In the rows, zero is written as 128.
First come named turns, each shown by rows before and after it. For each pair of rows after them, which turns, in which order, take the first row to the second? The first pair is done for you.
M (before -> after):
[128 154 103 158 151 133 136 118 135 133 101 124 118 120 123 132 113]  ->  [130 152 105 145 148 131 143 115 142 124 106 122 117 122 115 134 101]
[129 107 149 142 107 131 106 115 130 131 144 148 102 126 137 144 133]  ->  [127 117 143 151 111 134 103 121 126 141 135 146 105 127 146 139 147]
[112 185 105  65 117 139 167 134 118  77 127  86  78 137 124 157 148]  ->  [114 153 124  53 109 131 167 120 121  64 148  95  75 128 111 159 134]
[141 102 148 126 147 117 142 165 163 119 131 125 158 137 154 101 110]  ->  [141  99 150 129 147 117 139 166 161 121 132 127 158 136 157 100 115]
Y (before -> after):
[128 112 141 164 159 126 103 136 128 154 107 158 127 118 157 128 115]  ->  [153 129 132 127 147 127 138 162 131 143  96 132 161 162 113 126 106]
[ 96 140 123 160 137 135 115 110 123 133 109 127  90  98 144 141 150]  ->  [126 159 115 113 116 137 155 143 121 124 100  97 134 151  93 137 144]
[148  72 169 110 115 127  91 114  95  95 163 145 132 113 101 110 162]  ->  [136 108 142 142 170 151 105  93 124  73 107 146  85 114  92 147  92]
U (before -> after):
[137 148 131 143 142 123 138 134 161 129 139 135 132 123 163 145  61]  ->  [128 131 139 127 134 121 143 114 159 106 157 130 114 113 140 147  63]
[110 178 114 146 126 136 128 181 100 189 110  92 179 183 177 109 204]  ->  [125 187 100 144 165 152 173 170 126 153  62  87 166 217 118 148 118]
[132 121 127 140 133 117 129 141 120 149 137 136 131 131 127 125 113]  ->  [129 119 126 137 137 118 134 137 122 142 136 135 127 132 117 131 105]
Q (before -> after):
[114 133 132 156 131 125  89 130 122 178 136 151 123  99 194 107 143]  ->  [149 143 134 125 117 121 116 156 155 167 144 152 157 128 178 115  72]
[152 118 125 158 168 140 135 117 116 129  83 158 130 146  81 147 112]  ->  [139 106 140 140 120 123 104 122  91 147 136 153 142 119 113 111 198]
[120 144 115 135 106 136  99 144 136 133 141 125 129 131 137 125 128]  ->  [124 150 110 139 120 141 106 144 144 128 127 126 128 138 129 134 108]
W (before -> after):
[130 128 149  97 159 106 122 159 128 146 146 108 160 115 139 143 152]  ->  [126 124 151  92 160 107 127 153 122 138 145 102 154 116 124 144 159]
[117 146 130 114 137 132 157 110 161  94 121 119  96 126 103 154  77]  ->  [123 153 129 122 139 131 149 121 171 108 124 128 105 124 128 152  61]
[130 135 127 110 102 138 120 152 141 146 148 125 146 128 178 110 136]  ->  [122 130 128  95  94 137 128 144 128 132 153 111 138 130 155 106 163]
[127 131 128 143 112 130 102 147  88 168 139 132 144 126 180 110 207]  ->  [120 121 130 132 114 134 114 132  75 148 132 118 130 131 144 111 228]

(two turns a pair)
[124 114 131 113 116 127 129 131  99 123 129 116 134 138 102 112 169]  ->  [145 133 122 116 127 132 142 151 119 135 109 122 155 161 104 122 124]
U Q
[ 98 149 129 133 169 148 107 107 150 102 136 117  84 105 104 134 131]  ->  [122 151 135  95 124 135 113 146 131 121 163 101 143 132  96 103 179]
Y U
[145  60 155 107 110 129 129 145 128 137 113 132 154 155 116 125 115]  ->  [128  54 155 121 111 129 112 135 109 144 115 133 140 137 128 118 158]
Q Q
[125 121 123 159 141 125 110 135 120 137 119 145 149 112 156 145 133]  ->  [134 116 128 144 127 119 112 145 113 139 131 140 167 123 150 136 145]
Y Y
[109 139 119 127 127 132 126 114 153 133 137 133 110  94 172 146  84]  ->  [102 144 103 139 156 148 144 106 124 127  89 115  96 117 128 150 123]
Y Q
[133 117 155 101 102 142 144 119 129 123 132 129 117 132 101 125 161]  ->  [115 125 148 138 121 145 120 112 130 141 124 145  97 107 144 127 164]
Y U
[119 144 131  87  66 124 134 106 133 115 187 126 114 109 153 114 176]  ->  [152 195  93 132 117 146 152 153 156 156 108 133 155 161 171 131 113]
U U
[129 122 114 128 119 126 100 153 138 159 126 130 150 132 137 117 117]  ->  [125 130 106 138 139 135 108 147 143 152 103 128 135 137 125 129 102]
Q M
[ 99 160 112 109 139 116 131 107 142 107 123 115  93 110 133 128 136]  ->  [119 164 116  87 116 106 133 130 155 114 144 116 124 122 143 120 121]
U Q
[120 105 138 171 164 137 125 104 137 146  96 153 117 116 116 146 121]  ->  [123 120 144 142 114 121 110 134 126 169 140 139 155 113 151 110 178]
Q M
[123  80 129 148 147 132 111 118 139 144 125 134 118 122 174 137 140]  ->  [126 105 111 151 164 142 128 124 147 138  96 124 116 140 159 148 120]
M U
[143 137 127 133 109 121 133 144 142 138 118 130 145 141 124 132 107]  ->  [123 139 121 161 126 128 119 128 128 144 102 131 122 124 136 133 133]
Q W
[122 136 101 157 170 132 104 138 157 157  64 124 109 136 151 147 131]  ->  [124 130 110 148 166 128 108 129 176 138  76 129  99 131 145 159  93]
U W
[144 120 142 135  98 125 111 167 129 147 150 151 161 167 124 107 101]  ->  [111 114 129 182 153 144 107 127 108 135  98 153 102 151 106 126 121]
U Q
[133 142 137 123 145 133 106 135 169 124  95 146  98 115 171 140  67]  ->  [127 116 154 123 124 119  83 137 154 138 131 156 107  94 193 121 107]
Y Y
[125 183 110 128 139 136 140 138 149 123  94 119 116 140 120 157  84]  ->  [112 135 143  93 104 118 132 104 143  89 151 121  96 108 101 151 100]
M U
[ 98 146 100 146 173 152 118 108 160 115 100 133 102 130 160 172  45]  ->  [ 70 116 125 133 122 133  73  95 118 130 167 129  99  85 195 128 163]
M Q
[ 80 120 120 157 140 129 113 114  75 150 120 114 138 135 150 102 215]  ->  [ 88 164  92 142 171 150 163 108 112 108  69  93 117 167 100 138 128]
Y M
[ 90 134 122 132 157 138 129  89 129 115 118 116  68 102 126 147 129]  ->  [118 159 110  92 134 135 164 126 125 113 110  85 114 151  86 136 138]
U Y
